Named moves come first, each a turn or a mirror and shown by rows before and after it. Which of them, in which order, take the first row of each pair that follows to the second? Write the first one first, as in the answered first pair.
move H:
[ -7 -12  21   8   3 -14  13  19  47] |-> [ 10 -14  12   2 -17 -29 -13  23  36]
[-42 -20  -4   8 -10  21  -8   8 -15] |-> [-34 -20  -8   7 -18  15 -20  10 -18]
[ 15   8  -7   0  21   2   9 -16   9] |-> [ 28   6 -13   2  11  -4  -6 -13   3]
[ 32  14   8 -33 -19   4   6  12 -15] |-> [ 13  17  17 -28  -3  21  32   6   0]
move G:
[ -2   1   3   7  20  26   6 -19  10] |-> [ -6 -10   5  17  16  14  -9 -17  23]
[  9  -2  10  12 -19  -8  17  11  13] |-> [  7   9  10   6 -17   1  27   9   2]
[-14 -28  24  -1  10   1  10  21  33] |-> [  3   1  19 -16  16  29  31   9   7]
[-27 -23  10  11  14  19   8 -27  -7] |-> [  1 -11   7  16  26  20   0 -41  -8]
move V:
[ 15 -12  -4 -11 -15  -6 -18   4  -3] |-> [ 12 -16  -3  -8 -10   0 -20  -2   0]
[ -3 -10   9 -16 -24 -18   3  30   9] |-> [-11 -32  16  -2  -1  -3 -12  14  24]
[ 15 -13   2 -13 -24 -14  -7  15   1] |-> [  6 -27   5  -1  -4  -2 -19  -2  15]
move L:
[ 22  15 -19 -16  -9  -2 -14   8 -18] |-> [ 22  13 -19 -13  -5  -4 -20   1 -18]
[-18   0  10 -24  -8  23  27  15   3] |-> [-25 -22   0  -5 -26  -6 -15  18   7]
[-10 -35   8   2  -9 -22  -3  31  36] |-> [ -7 -29   1  20  35  -1 -20 -17  33]
move P:
[  3   5 -17   5  -8   3  -6  -9 -11] |-> [ -8   6 -17   1 -12   4   2  -3 -17]
[ 10  26   1  -6   2   1  -1 -11   1] |-> [  5  23   3 -12   7  12   4 -12  -5]
[ 13 -24  21  -3   8  -2  -2  18  16] |-> [  8 -25  20  -5  10   5   4  17  12]

Each pair is 2 to 3 moves apart.
[-21  -4  13  17  12 -10  12  -1  39] |-> [-38  -8  -7  10 -18 -10 -21  -2 -11]
H G L
[-17  10  -4   3   8  17  35  -7 -12] |-> [ 16   4 -18  11   5  -1 -17 -24 -28]
H G L
[ 12 -16   7 -13 -44 -33 -23  35  -5] |-> [-40 -22  13  29  31   7  -2 -21  31]
H L L
[ -9  -5  -8   6 -20 -22   2  17  14] |-> [-32   2  -7   7  -4  -2  21   6   8]
G L H
[-17  -9  18   4   0  -2  36  12  11] |-> [-27 -18  14  -6  -3  21  18   3 -23]
H V G
[ 13 -32   1 -16  -4  22  -9  12  -8] |-> [ 18 -20  -2 -14  10  27 -12  -3 -18]
V L L
[ 21 -13   3   3   0   0 -39 -12 -11] |-> [-18 -27  18   4 -17  -9  -9  25  13]
H L L
[ -8  -1   9 -22  -7   5  22  19 -15] |-> [  1   8   4  15  28  -5  15 -13  20]
P L H
[  3 -13 -13   1 -25 -24  -9   7  11] |-> [  2  -4  -9  10  23   9  -1 -29  17]
V L
[ 15  24   1 -17  -1 -13  19  14   3] |-> [ 22  19   0   0  22  -8   4 -12  15]
G L L
[  3   6   6  -9 -15  15   0   9  15] |-> [  8  14  -2  -4 -18   5  -4   1   8]
L L V
[ 18  -5   1  13  26   6 -32 -25   5] |-> [ 7 35  1 -3  5  8 38 -4 -3]
H V H
[-30 -19  16  -8   8  20  14  -6  10] |-> [-42 -19   6   3 -12  -6   6   5   9]
V L H
[-26 -27  -4  13 -36 -36 -24  23   1] |-> [ -6  -2 -19   1 -41 -25 -35   7 -36]
G L P
[ 41 -19  11 -16  34  18 -28 -11  17] |-> [ 50  17   4 -36 -12  -3  10  17 -13]
H V
[  2  -2 -14  10  -2  -2 -29 -19 -23] |-> [ 27  18  -6  13  -5 -28   9  -3  14]
H L P
[-18  43 -17   1  19  20  18 -37 -40] |-> [-70   6  -4  23   1  -6  26  -6   1]
L L H
[-29   0 -12  20  10 -23 -14 -14  14] |-> [-30  -2 -13  12  -5 -34 -11   3  14]
L L L
[ 13  25  -6  -2 -22 -23   5  -3  -4] |-> [ -8  15  -4  25  -3 -23  -8 -21   9]
H L L
[ 16   6   2 -26 -24   1   1  19 -13] |-> [37 -1  7 -9 -3 -9 -4  9 16]
H G L
[ 31 -13 -13   2 -13 -30 -28   4 -12] |-> [ 20  14  -9 -22 -14   7   8   1 -44]
G G
[ 33  18  -5  -8 -20  -5  12  27  -7] |-> [  2  -9  -2  14 -22 -26  -6  29  13]
H L
[ 29  24  10 -19 -14 -27  22  35   5] |-> [ 12  10  -2  27  41 -14 -25 -30  18]
H L L
[14 13 17 -7 30 19 22 -9 18] |-> [ 27 -10  11  -4  31  12 -16 -15  18]
V H V
[-18 -20 -10   3  13  -3 -25 -13  19] |-> [ 11  21 -16 -29 -17   0   7   5 -12]
L V H
[-34  -3  12   0 -15  -2  23  17  -3] |-> [  2 -21   8  22  15  -7 -16  -7  27]
G V G
